A single turn carries every row of the set below to another of its rows. Some are shown first; where does it send the rows asked next?
z_504: [ 37 -47 -21  10  17 -22   5 -58 -16  10  -2 -44]
z_934: [ 37 -61 -20  -8  22 -28  -7 -46 -18  -7  -2 -49]
z_83: [-49 -42  30 -19  45   4  -5  -8 -12   1  38 -34]
z_563: [-53  20   3  10  11 -33 -18  59 -10 -20 -27  21]
z_485: [-48 -15  37 -46 -14 -28  28  20   7  14   8 -28]
z_844: [-32  39   7 -51  34   4   2  -8  21  15  23 -25]
z_769: [ 39 -61 -18  -2  12 -37  20 -46 -12  17   8 -36]
z_395: [ 25 -41 -62  46  31 -18 -27   9 -38  -1  -1   7]
z_292: [-53   2  -6  -3  -8 -16 -10  67   3  19 -17  30]
z_124: [-53  -2  50 -34  -3 -40  22  19  12  -2  -5 -17]
z_82: [ 64 -10 -15  34   5 -28 -53  14  29 -14   4  11]
z_768: [ 32 -30 -46  59  20 -21 -38  -1 -31   1 -14   4]
z_607: [ 52  -8  -8  35  25  -4 -32 -30   7 -10  39 -31]
z_920: [  4  32  -9 -16  30 -42 -41  79  19   8  -3  15]
z_855: [-39 -43  -9 -15  40  11  13  -6 -28  33  44 -25]
z_399: [ 22  -3 -15  20  -1 -68 -22  19  -1 -37 -60  10]
z_31: [-48 -14  19 -52 -11 -18  33  11  18  29  -3 -19]
z_267: [-24  36   0 -53  13 -21 -21  37  43  12 -14  16]
z_655: [ 18  16 -25  -5  -6 -21 -44  57  45 -20 -18  24]
z_874: [-56  14   9   1  -3 -31 -12  66 -15   9 -14  20]
z_51: [ 29 -10 -32  17 -23 -70   7  27  -2   0 -46  18]
z_885: [ 25 -46 -38  34  46 -23 -48  -5 -26 -34 -17  -8]
z_867: [-11  15  19 -39  64 -14 -14  11   3  35  48 -38]
z_361: [-36 -40  -4 -23  44  14   3 -27 -19  36  29 -31]
z_565: [ 16   8 -21  21 -24 -64 -10  36  -9 -21 -52   9]
z_676: [ 25 -67   8  -9  32 -29  -8 -48  -4 -16   5 -47]
z_449: [ 64 -12 -18  26  54 -31 -53  12  -4   4  29 -22]
z_351: [-33 -55  12 -27  42   5 -10 -15 -24  23  39 -36]
z_59: [ 13  13  19 -13  44  -5 -11 -50   7  20  43 -39]
z_716: [ 47  -5  -1 -13  40 -22  -1 -18   8  -1  42 -70]
z_747: [ 31 -32 -47  40  32 -32 -46   1 -40 -13 -23   2]
z_357: [-37 -12  20 -43 -14 -40  46  13  10  32   0 -12]
z_911: [-11  38   9 -55  15 -31  11  47  33   5  10 -33]
z_206: [-49   6 -24   7   4 -21   1  68 -16  15  -7  29]
z_424: [ 63  12 -29  10   6 -47 -29  49  25 -25  -9 -17]
z_787: [ 20  -3 -21  30 -33 -53  -6  36   8  -6 -47  18]

z_768 -> z_504
z_399 -> z_885
z_59 -> z_844
And these:
z_747 -> z_934
z_449 -> z_716
z_357 -> z_206

A single turn carries every row of the set below to another of its rows. Some are shown first; where does it send the rows asked next?
z_970: [ 20  16 -61  30  14  16  47  56 -25  49 -38 -38  35 -21  54  26  71]
z_936: [ 73   7   8  21   7   7  48  14 -10  12  51 -33 -27  26  23 -63  76]
z_270: [ 34  14   4  21  13  18  80  37 -13  25  47 -20 -31  39  29 -64  69]
z_85: [ 35 -20 -34 -10 -27  28  -1  45  41   5  65   9  -1 -34  33 -56  12]
z_930: [ 31 -25 -16 -27 -33  19  -9  72  29  -3  43  -4  21 -19 -14 -50  14]
z_507: [ 18 -26   3 -14 -25  28 -15  50  45  -4  46  26  -3 -14  -3 -46  36]
z_367: [ 74  -6 -12   0  13   8  83  42 -14  22  33 -51 -17  42  47 -43  63]
z_50: [ 52 -24 -26  48  19 -11 -11  35  11 -23 -44  11 -16 -19  67 -49  38]
z_434: [ 48 -70  17  13 -18  57  66  30   7  -6 -33 -34  26 -25  -7 -13  11]
z_739: [ 20  77  -1  36  49  49  47  25  11 -30  20 -27  -8 -20  18   2  33]
z_569: [ 17 -19  66  15  53 -13 -13  47  25  32 -17 -14  32   1  33  -6  34]
z_406: [  6   2   5  18  27  -1  68 127  12  57   4  -5  27 -30  39   7  58]
z_5: [ 21 -51  13  17 -17  48  81  48  13  26 -26 -33  21   8 -36  -4  21]
z_74: [ 58  30 -38  43  37  -1  93  62 -16   5   7  11  22 -43  47 -13   3]
z_419: [ 55 -32 -17 -21  54 -34  30  49  32  33 -31 -43  -3 -42   7  11   6]
z_152: [ -9  -2 -46  10  23  28  28  76  -4  45 -27 -69 -20 -47  -9  11  65]
z_33: [  5   5  -4  26 -10  -2 -40  42 -34 -16 -11  -5  21  13  32  21  46]
z_265: [ 17  16   8 -25  20   9   2  25  10 -22 -31 -12  43 -34  47  47  28]
z_246: [ 28 -38   9  33 -41  46 100  44   5   8 -23 -48   0 -12 -13 -18  17]
z_402: [  5  50 -36  11  56  37   7  20  23  -1 -14 -35  -7 -47  69 -42  52]
z_878: [ 16  24  13  86  31  39  34  54  67  17 -11   8  -1 -21  57 -35  54]

z_5 -> z_270
z_367 -> z_85
z_970 -> z_402
And these:
z_74 -> z_50
z_930 -> z_246
z_152 -> z_739
z_406 -> z_878

